(in the rows, 128 means zero)
Each path is a new rotation, seen through one point. The rows after it are directions, each followed by how far the rotation turns it, in degrees per step (0 if it stays put).
Each turn is a multiple of 5 degrees from 10 to 175, or 0.
Each row of a path follows its step; steps can be skipped.

step 0: [116 120 132 137 131 119 126 130 135 126 126 127 122 128 144 127 125 139
 143 124 113 128 142 139 129 143 136 136]
step 1: [115 129 139 127 121 120 125 134 126 113 122 118 122 138 138 131 129 128
 146 140 131 128 149 126 121 135 129 127]
step 2: [124 129 126 129 122 129 136 136 117 111 126 122 146 118 139 139 129 127
 135 135 134 122 144 127 112 127 128 122]
step 3: [130 119 110 137 121 126 134 133 120 116 124 131 138 120 142 129 129 126
 122 124 119 121 144 146 129 127 122 131]
step 4: [123 128 127 135 115 125 132 127 122 134 113 132 127 139 144 124 127 125
 136 118 121 134 143 146 131 122 126 141]
step 5: [116 127 140 134 119 129 132 136 124 139 120 127 127 134 137 118 130 136
 144 122 129 124 138 131 104 125 121 132]
step 6: [121 130 134 126 113 127 121 143 116 123 126 128 132 126 129 126 130 137
 130 126 130 101 138 128 120 133 114 123]
step 7: [132 139 131 127 120 131 119 140 121 123 112 125 139 117 134 139 122 133
 120 118 124 112 139 138 133 129 131 136]
step 8: [130 125 130 141 128 131 120 142 133 126 104 125 131 127 134 129 126 140
 127 124 106 134 136 138 126 123 132 131]
Directions:
[128 131 129 126 126 130 128 128 128 133 125 122 126 130 129 135 127 122
 127 127 132 128 130 126 128 122 134 131]	125
[128 125 124 134 124 127 129 130 130 132 129 124 132 131 128 127 129 131
 123 125 127 135 127 131 132 129 131 130]	80
[129 126 125 131 126 134 130 127 127 123 122 132 126 126 129 132 127 125
 125 129 126 132 124 132 127 123 128 123]	70
[130 129 126 135 131 128 128 122 122 127 130 131 130 130 128 122 131 123
 126 130 129 129 135 126 126 125 130 128]	45
[125 131 128 126 127 128 125 128 124 127 128 125 123 131 124 127 133 132
 131 126 131 136 129 129 122 129 128 123]	90

step 0: [119 124 119 128 124 147 135 120 122 129 132 117 116 129 137 134 128 142
 122 120 128 131 133 133 127 113 111 129]
step 1: [121 128 122 140 135 130 117 135 136 114 130 131 112 125 111 107 122 127
 125 121 139 128 129 130 124 124 127 124]
step 2: [124 128 128 137 128 137 120 126 130 119 114 120 116 120 138 143 130 117
 133 127 125 123 126 121 118 137 107 135]
step 3: [123 133 130 125 136 138 140 139 126 135 127 127 111 134 119 121 142 127
 126 114 126 129 138 118 129 111 122 137]
step 4: [123 124 123 133 118 118 130 117 121 116 121 127 113 123 124 115 126 136
 127 139 130 131 128 129 107 121 116 133]
step 5: [114 137 115 134 126 152 116 129 131 130 128 121 119 136 142 123 119 124
 131 125 132 122 139 123 129 122 122 128]
step 6: [120 117 136 141 134 132 124 137 131 122 138 119 110 116 121 128 141 133
 127 117 131 137 120 133 122 123 118 130]
step 7: [124 128 124 128 131 139 131 126 131 118 107 133 123 131 116 122 127 118
 118 126 128 114 128 118 115 130 111 129]
step 8: [128 132 115 134 137 128 134 124 123 125 122 121 107 124 139 129 130 126
 141 121 122 140 141 124 130 114 120 138]
Directions:
[131 131 130 128 122 128 128 129 127 124 130 130 130 118 132 128 129 129
 124 127 125 130 129 127 122 130 126 125]	155
[131 127 134 130 129 126 126 127 127 130 132 129 124 133 122 130 129 133
 121 125 129 134 130 127 128 126 128 124]	130
[134 135 128 126 131 126 130 129 128 125 124 131 125 126 122 135 128 126
 131 125 126 127 128 127 129 130 128 133]	70
[129 122 131 128 126 125 126 131 128 126 128 125 129 127 122 122 128 131
 133 126 125 126 133 131 125 133 129 130]	140
